rotation steps, each row followed by its count of steps
The counts run from 0 to 226.
[-31, -1, 44, 30, -15, -4, 21, -36, -43, -1, 0, -17, 12, -24, 4, -21, -35, -1, -22, -2, 7, 41, -44, -2, 13, 26, 10, 39, 22, 23, -14, -3, -27, 22, -12, 33, -16, 44, -6, -59, -8, 1, -30, -26, -26, 10, 27, -10, -11, -5, 33, 41, 54, -39, -15, 21, -15, 3, -30, -15, 16, -31, -18, 27, 12, 7, 43, -36]
37
[-32, 5, 17, -11, -3, 16, 16, 10, 8, 3, -16, 2, -14, -18, 34, -35, -3, -8, 1, 24, -27, 22, 11, -7, 1, 13, -5, -28, 31, 10, -79, -35, 13, -2, 2, -21, -38, 2, 4, -73, 14, -8, -18, 9, 19, 8, -12, -7, -21, 34, -10, 56, 1, -55, 1, -13, 52, -22, -10, -3, -25, -5, -38, -2, 14, 47, 9, -33]
108
[-16, -31, 15, -14, -12, -5, 4, 14, -18, 12, -1, -19, 19, -19, 2, 11, -24, -5, -23, -23, 17, 4, -22, 3, 12, 68, 17, -4, 30, 36, -6, -5, -15, 49, -42, -33, -9, 34, -3, -31, -6, -59, -5, -19, -15, 11, 32, -5, -2, 41, 42, 66, 9, 24, -6, -60, 13, -7, -15, 11, 3, -4, 36, -30, 5, 5, 6, -23]
178
[-36, -13, 7, 25, 19, 22, 32, 25, -25, 23, 3, -31, -13, -22, -2, -11, -28, -16, -32, 3, -35, -14, -20, -2, 20, -8, -2, 12, 34, 18, -29, -3, 13, -2, -22, -2, -23, 24, -37, -49, 37, -29, -21, -30, -24, 40, 12, -7, 12, 56, 45, 32, 7, -44, 13, 3, 48, -27, -12, -5, 15, -26, -46, -44, -13, 26, 16, -30]
219
[-32, -2, 1, -5, 23, 8, 29, 25, 36, 9, -20, 34, -3, -31, 14, -40, -39, 8, 0, -8, -25, 18, -45, 13, 11, 27, 23, -2, 3, 18, -13, -27, 5, 5, -26, 6, -8, -21, -13, -46, -1, -18, -34, -30, -19, -11, -3, 12, -1, 76, 6, 58, -18, -18, -27, -40, 45, -2, -16, 7, -25, 0, -33, -1, 32, 12, 37, -58]
98
[6, -28, 40, 3, 12, 10, 4, -48, -2, 4, -21, -10, -43, -52, 20, -5, -17, -6, -17, 46, -4, 20, 15, -2, -25, 39, 21, -20, 8, 11, -48, -4, 22, 21, -14, 6, -30, 25, -12, -77, 30, 8, -35, 1, 2, 27, -21, -12, -19, -9, 19, 17, 33, -51, 0, -32, 11, -20, -1, -4, -2, -58, -39, 6, 16, 5, 34, 9]
132
[-19, 0, -4, 17, 20, -3, 28, 7, 36, -26, 19, 4, -38, 4, 29, -1, -15, -7, -36, 11, 2, 38, -5, -27, 9, 40, -17, -15, 26, -25, -10, 5, 22, -5, -50, -24, -25, -6, -20, -18, 5, -11, 3, 5, 10, 24, 16, -1, -6, 2, 5, 22, 32, -15, -2, -41, 57, 13, -41, -3, -15, -17, -39, 7, 6, -11, 88, -13]
80
[-28, -2, 24, -6, -17, -2, -2, -3, 3, -28, -2, -31, 7, -39, 0, -15, -2, -40, -7, 12, 14, 14, 12, 10, 33, 22, -15, 9, 67, 12, -71, -3, -3, 32, -28, -33, -22, 8, -11, -32, 11, -50, 17, -14, -15, 25, 24, -11, -2, 13, 29, 54, 0, -30, 31, -54, 20, 35, -14, -23, 15, 1, 0, 11, -10, 28, 21, -45]
0
[-19, 8, 15, 21, -8, -24, 27, -16, -26, -32, 5, 1, -16, 8, 31, -11, 8, 4, -48, -12, -10, 20, 7, -26, 17, 68, -19, -22, 24, -24, -19, 15, 10, 14, -39, -18, -17, 35, 11, -46, 19, -13, -25, 33, 5, 12, 8, -35, -14, 23, 8, 41, 51, -36, 11, -45, 32, 1, -38, -15, 15, -29, -37, -7, -6, -18, 50, -7]
78
[-16, -40, 51, 30, 7, 1, 4, -9, -27, 10, -36, -4, -2, -61, -5, 11, -20, -11, 0, 16, 2, 10, 24, -18, -12, 26, 34, 13, 51, 9, -28, 46, 8, -16, -29, 14, -39, 24, -8, -35, 21, 5, -14, -5, -50, 13, 35, -2, -5, 28, 57, 25, 48, -15, -22, -18, -2, 6, -26, -1, -3, -15, -47, -5, 2, 12, 55, -4]
41
[-13, 13, 37, 6, -33, 25, 2, -8, -15, -13, 24, -23, 1, 8, -7, -2, -3, -53, -18, 4, 2, 12, -30, -26, 13, 21, -26, -1, -9, 31, -2, -37, 32, 47, -42, -32, -18, 7, 3, -35, 15, -26, 10, -27, -57, -3, 37, -2, -10, 28, 47, 71, 29, -21, 5, -17, -18, 5, -17, 16, 0, -19, -8, -24, 20, 16, 26, -4]
165
[-32, -21, 26, 10, -15, -20, 11, 10, 24, -12, -30, -24, 9, -25, 10, -25, 7, -13, 14, 9, 42, 19, -8, -16, -5, 52, 25, 8, 42, 12, -78, -32, 9, 35, -9, -42, -36, 28, 6, -71, -26, -35, -8, -1, 4, -19, -3, 12, 0, 0, 10, 63, -2, -15, -18, -8, 7, 9, 14, -20, -10, 2, -8, 17, 7, 43, 9, -33]
6
[-25, 22, 20, -22, 4, -23, 25, 7, 39, -25, 18, 2, -33, -20, -1, -19, 18, -12, -18, 20, -39, -5, -36, -13, 8, 18, -22, 1, 6, -5, -55, -45, 18, 21, 8, -37, -9, -15, -5, -79, 29, -2, -9, -24, 4, -34, 3, 9, 6, 45, -8, 57, -10, -20, -30, -4, 42, -2, -13, -5, -17, -8, -58, 6, 19, 20, 11, -42]
110
[-35, -15, 52, 15, -22, 15, 3, -17, -28, 12, -29, -4, -24, -24, 15, -17, -17, -17, -14, 23, 23, 45, -11, -12, -13, 23, 10, -12, 57, 41, -21, 7, 4, 5, -34, -2, -21, -5, -2, -41, -26, -1, -16, -11, -28, 32, 22, -44, -14, 20, 28, 56, 38, -58, 4, -10, -19, -4, -30, -14, -24, -42, 2, -6, 30, -13, 18, -2]
156
[-29, 4, 45, 6, -20, -19, 3, -2, -12, -19, 9, 0, -30, -43, -30, 13, -33, -7, -13, 20, 1, 26, -38, 27, -2, 41, 7, 25, 36, 27, 5, -12, -16, 35, -24, 1, -3, -26, -9, -46, -5, -6, -12, -34, -38, -15, 34, 11, 24, 24, 39, 54, 28, 14, -26, -22, -28, 17, -43, -2, -14, -8, -18, -19, 35, -38, 38, -28]
152
[-6, -19, 25, -4, -1, 19, -1, 27, -5, 21, -27, -45, 12, 0, 12, -19, -15, -11, -4, 10, 18, 0, -19, 11, -27, 21, 65, 1, 13, 30, -42, -38, 25, 24, 7, -20, -15, 32, 15, -68, 31, -15, -7, -32, -3, -11, -13, 37, 19, 32, 42, 49, 4, -24, -45, -24, -7, -16, 11, 6, 17, -10, -16, 13, 40, 17, 19, -54]
124
[-15, -30, 21, 3, 2, 1, 24, 3, 25, 2, 1, -14, -3, -42, -20, -16, -21, -12, -19, -6, 26, -14, -30, -3, -3, 26, 39, 12, 7, 36, -32, -22, 16, 36, -40, -25, 0, 34, -14, -50, 25, -33, -15, -55, -28, 11, 21, 8, 18, 24, 52, 41, -23, 5, -25, -25, 23, 1, 11, 7, 22, -7, 11, -16, 25, 12, 14, -43]
10
[-8, -26, 27, 16, -5, 3, -4, -22, -1, 20, 28, -31, -32, -36, -1, 27, -23, -38, -35, 36, -11, 40, 7, 20, -1, -1, 4, 16, -3, 41, -13, -24, -16, 3, -33, -9, -37, 31, -30, -51, -11, -28, -26, -24, 5, 21, 4, -9, 20, -21, 42, 32, 43, -13, -4, -1, 56, -20, -18, -15, -8, -33, -19, -2, -8, 24, 45, -28]
27
[-30, -18, 51, 17, 0, 14, 11, 9, -3, 29, -32, 6, -18, -37, 20, -6, -35, -11, 7, 18, 7, 39, -14, -33, -29, 7, 16, 0, 31, 21, -38, 15, -6, -5, -26, 15, -67, 12, 5, -48, -4, 12, -35, 2, -15, 34, 38, -8, -40, 30, 39, 24, 38, -38, -15, 24, -9, -8, -17, 14, -27, -24, -50, 6, 19, 25, 50, -10]
43
[-20, -35, 32, 35, -20, 15, 13, 22, -5, 2, 30, 9, 15, 10, 9, -15, -15, -3, -38, -31, -14, 11, -13, -15, -13, 70, -8, -1, -30, 18, -1, -16, 9, 15, -48, -41, -30, 32, 29, -67, 13, -28, -8, -3, -8, -16, 13, -15, 1, 43, 25, 51, 19, -4, -40, 11, 17, -12, -10, 23, -23, 13, -25, -13, 20, 18, 36, -23]
189
[-35, 1, 35, -17, -24, -24, -2, -18, 35, -8, -15, -12, -24, -30, 4, -13, 10, -44, -20, 28, 2, 26, 15, 16, 5, 17, -3, -9, 35, 37, -74, -9, -19, 6, -30, -7, -44, -14, -11, -28, -19, -31, -25, -12, 27, 33, 30, -23, 7, 30, 29, 65, 0, -10, -11, -32, 30, -5, -22, -21, 0, -31, 16, 2, 21, 27, 40, -42]
2
[-30, -2, 8, 2, -2, -19, -4, 2, 5, -31, 15, 18, 23, -7, -11, -12, 8, -4, -28, -28, 0, 22, -30, 28, 23, 33, 21, 7, 28, -9, 20, -13, -13, 18, -32, -41, -1, 8, 1, -49, 31, -42, -7, 16, -31, -23, 22, 8, 23, 48, 20, 51, 27, 21, -19, -78, 49, 6, -25, -8, 15, 7, -35, -11, 0, 4, 53, -30]
88
[-32, 25, 8, 10, 0, -23, 4, 21, 20, -24, 27, 4, 5, 28, -11, -12, 7, -10, -37, -9, 15, 33, -51, 27, 17, 22, 5, 2, 11, -10, 27, -41, 1, 17, -43, -52, 3, 5, 6, -51, 1, -31, -14, 3, -10, -22, 15, 12, 21, 38, 12, 57, 22, 13, -20, -60, 39, 6, -23, -8, 0, 9, -50, -2, 20, 7, 62, -39]
87
[-41, 1, 3, 0, 11, -10, 13, -31, -18, -8, 4, 13, 9, -37, 14, -29, -15, 1, -23, -17, 24, 44, -28, 19, 33, 11, 26, -15, 34, 2, -8, -6, -21, 13, -30, -20, 1, 15, -8, -26, 9, -31, -35, 27, -21, 30, 23, -26, 4, 41, 21, 40, 20, -7, 22, -83, 51, 3, -16, -24, 37, -14, -25, 11, -1, 16, 49, -31]
90
[-9, 15, 31, -10, -16, -26, 22, 5, 47, -6, -30, -7, -22, -9, 13, 34, -13, -29, 2, 14, -24, 16, -32, -30, 14, 35, 1, -4, 41, -1, -1, 5, -6, 25, -31, 4, -55, -7, -5, -17, -13, -6, -9, -7, 4, -1, 35, 34, -30, 31, 14, 55, 47, 21, -14, -20, 36, 13, -39, 13, -22, -51, -67, -15, -1, 2, 35, 2]
56
[-3, -14, 34, -8, -10, 9, -11, -19, -20, 36, -9, 3, -15, -62, -13, 23, -13, -34, 15, 58, -22, 43, 9, 14, -14, 13, 23, -19, 10, 18, -16, -7, -2, -13, -11, 0, -27, -14, -4, -54, 4, 3, 3, -25, -28, -24, 26, 11, 5, 6, 35, 70, 38, 15, -61, -19, 8, 5, -8, 14, -20, -9, -14, -3, 36, 16, 45, -15]
147
[-21, -10, -2, 4, 26, 14, 17, 6, 6, 7, 7, 2, -21, -53, 9, -9, -12, -37, -8, 23, -25, 0, 21, -4, 16, 2, 2, -23, 34, -1, -62, -9, 25, -16, -15, -28, -29, -8, -30, -54, 39, -18, 13, -2, -24, 16, 1, -10, 7, 44, 19, 38, -20, -36, -5, -46, 61, -4, -17, -2, -5, 2, -34, -7, -7, 43, 39, -34]
106
[8, -20, 28, 5, 8, 17, 6, -30, 22, -4, -13, -22, -63, -44, 16, 2, -23, -6, -21, 54, 13, 38, -7, -19, -24, 28, 4, -12, -14, 6, -39, -41, 36, 25, -17, -3, -14, 22, -19, -80, 6, 6, -24, -10, 18, 6, -24, 15, -11, -15, 12, 19, 28, -58, -7, -8, 15, -16, -5, -16, -6, -35, -31, 10, 29, 2, 26, 6]
133
[-13, -15, 43, -19, -13, 3, -8, 9, -21, -9, -23, -27, 4, -6, -2, -20, 6, 4, -12, 6, 7, -13, -19, 25, -20, 38, 40, 10, 4, 10, -40, -35, 8, 53, 13, -10, -7, 41, 24, -89, 20, -6, -25, -13, 2, -14, -17, 27, -7, 31, 31, 47, 10, -31, -28, -34, -17, -13, 1, 10, 32, -18, -28, 5, 37, -2, 20, -37]
125
[-20, -25, 15, -13, 13, -25, 6, 14, -31, 18, -35, -12, -1, -4, 40, 14, -20, -6, -16, -1, 12, 17, -1, -4, 14, 35, 13, -22, 61, 23, -11, 38, -35, 14, -25, -16, -26, 19, -9, -46, -1, -11, -30, 38, 16, 48, 20, -8, -17, 53, 34, 48, 34, -8, -5, -42, 10, -27, -24, 5, -3, -37, -8, -31, -9, -4, 34, 0]
66
[-19, -5, 5, 17, -3, -5, 24, 5, 2, -3, -26, -58, -7, -13, -2, -15, 20, -29, -13, 27, 12, 5, 14, 0, 12, 24, 28, 9, 65, 1, -61, -20, 29, 1, -5, -12, -19, 22, -21, -62, 12, -10, 5, -26, 5, 6, -10, 13, 37, -4, 37, 62, 31, -31, -21, -13, 36, -2, -11, -50, 21, -25, -29, 2, -1, 15, 9, -26]
118
[10, 2, 26, 2, -32, 27, -6, -15, -21, 22, 25, -29, -28, -8, -11, -9, -27, -20, -33, 32, -27, 35, -34, 34, -10, 25, 1, 2, -12, 40, 17, -35, 13, 29, -23, 19, -15, 10, -2, -58, 2, -11, -13, -49, -14, 1, 4, 0, 11, -6, 45, 57, 50, -30, -2, -23, 19, -14, -26, -6, -4, -37, -19, -6, 30, -16, 39, -39]
140
[1, 4, 20, -15, -6, 29, -7, -23, -13, 19, 37, -15, -36, -26, 8, -6, -47, -1, -15, 26, -27, 38, -53, 25, -1, 27, 9, -2, -2, 19, 3, -35, -9, 40, -10, 0, -3, 30, -5, -55, 6, -16, -17, -37, -11, 22, 1, -2, -12, -20, 24, 34, 34, -29, 19, -31, 31, -10, -22, 1, 8, -31, -19, 5, 25, -10, 40, -39]
139
[-16, 5, 26, 23, -15, 17, 20, -16, -28, -1, -14, -44, 5, 6, 7, 15, 13, -48, -15, 14, -8, 14, -16, -56, 7, 6, -10, -5, 57, 7, -14, 2, 21, 8, -28, -13, -49, 32, -16, -30, 16, -25, 4, 5, -45, 17, 32, -9, -19, 18, 23, 52, 60, -31, 18, -5, 15, -8, -28, -18, 3, -51, -50, -17, -26, 21, 12, 28]
53
[-14, 3, 28, -18, 6, -48, 20, -16, 43, -31, 2, -7, -19, -22, 7, 29, -21, -3, -2, 7, 18, 23, -54, -30, 24, 57, -11, 3, 6, 14, -24, -30, -8, 56, -38, -31, -16, 5, -19, -47, -30, -32, -11, -9, -17, -18, 42, 12, -24, 13, 20, 71, 16, 25, -30, -14, 0, 14, -16, 18, -14, -11, -10, 3, -1, -7, 19, 4]
175
[-26, -13, 26, 16, 32, 0, 28, 8, 18, 23, -24, 27, -7, -47, 3, -6, -17, -15, -7, -5, -12, -2, -30, -22, 3, -4, 11, 6, -22, 19, -30, -14, -6, -16, -21, 0, -46, 5, -6, -62, 19, -9, -38, -10, -26, -21, 16, 14, -4, 68, 25, 38, -4, -12, -63, 16, 38, -19, -3, 8, -18, -14, -64, -1, 11, 52, 34, -7]
212
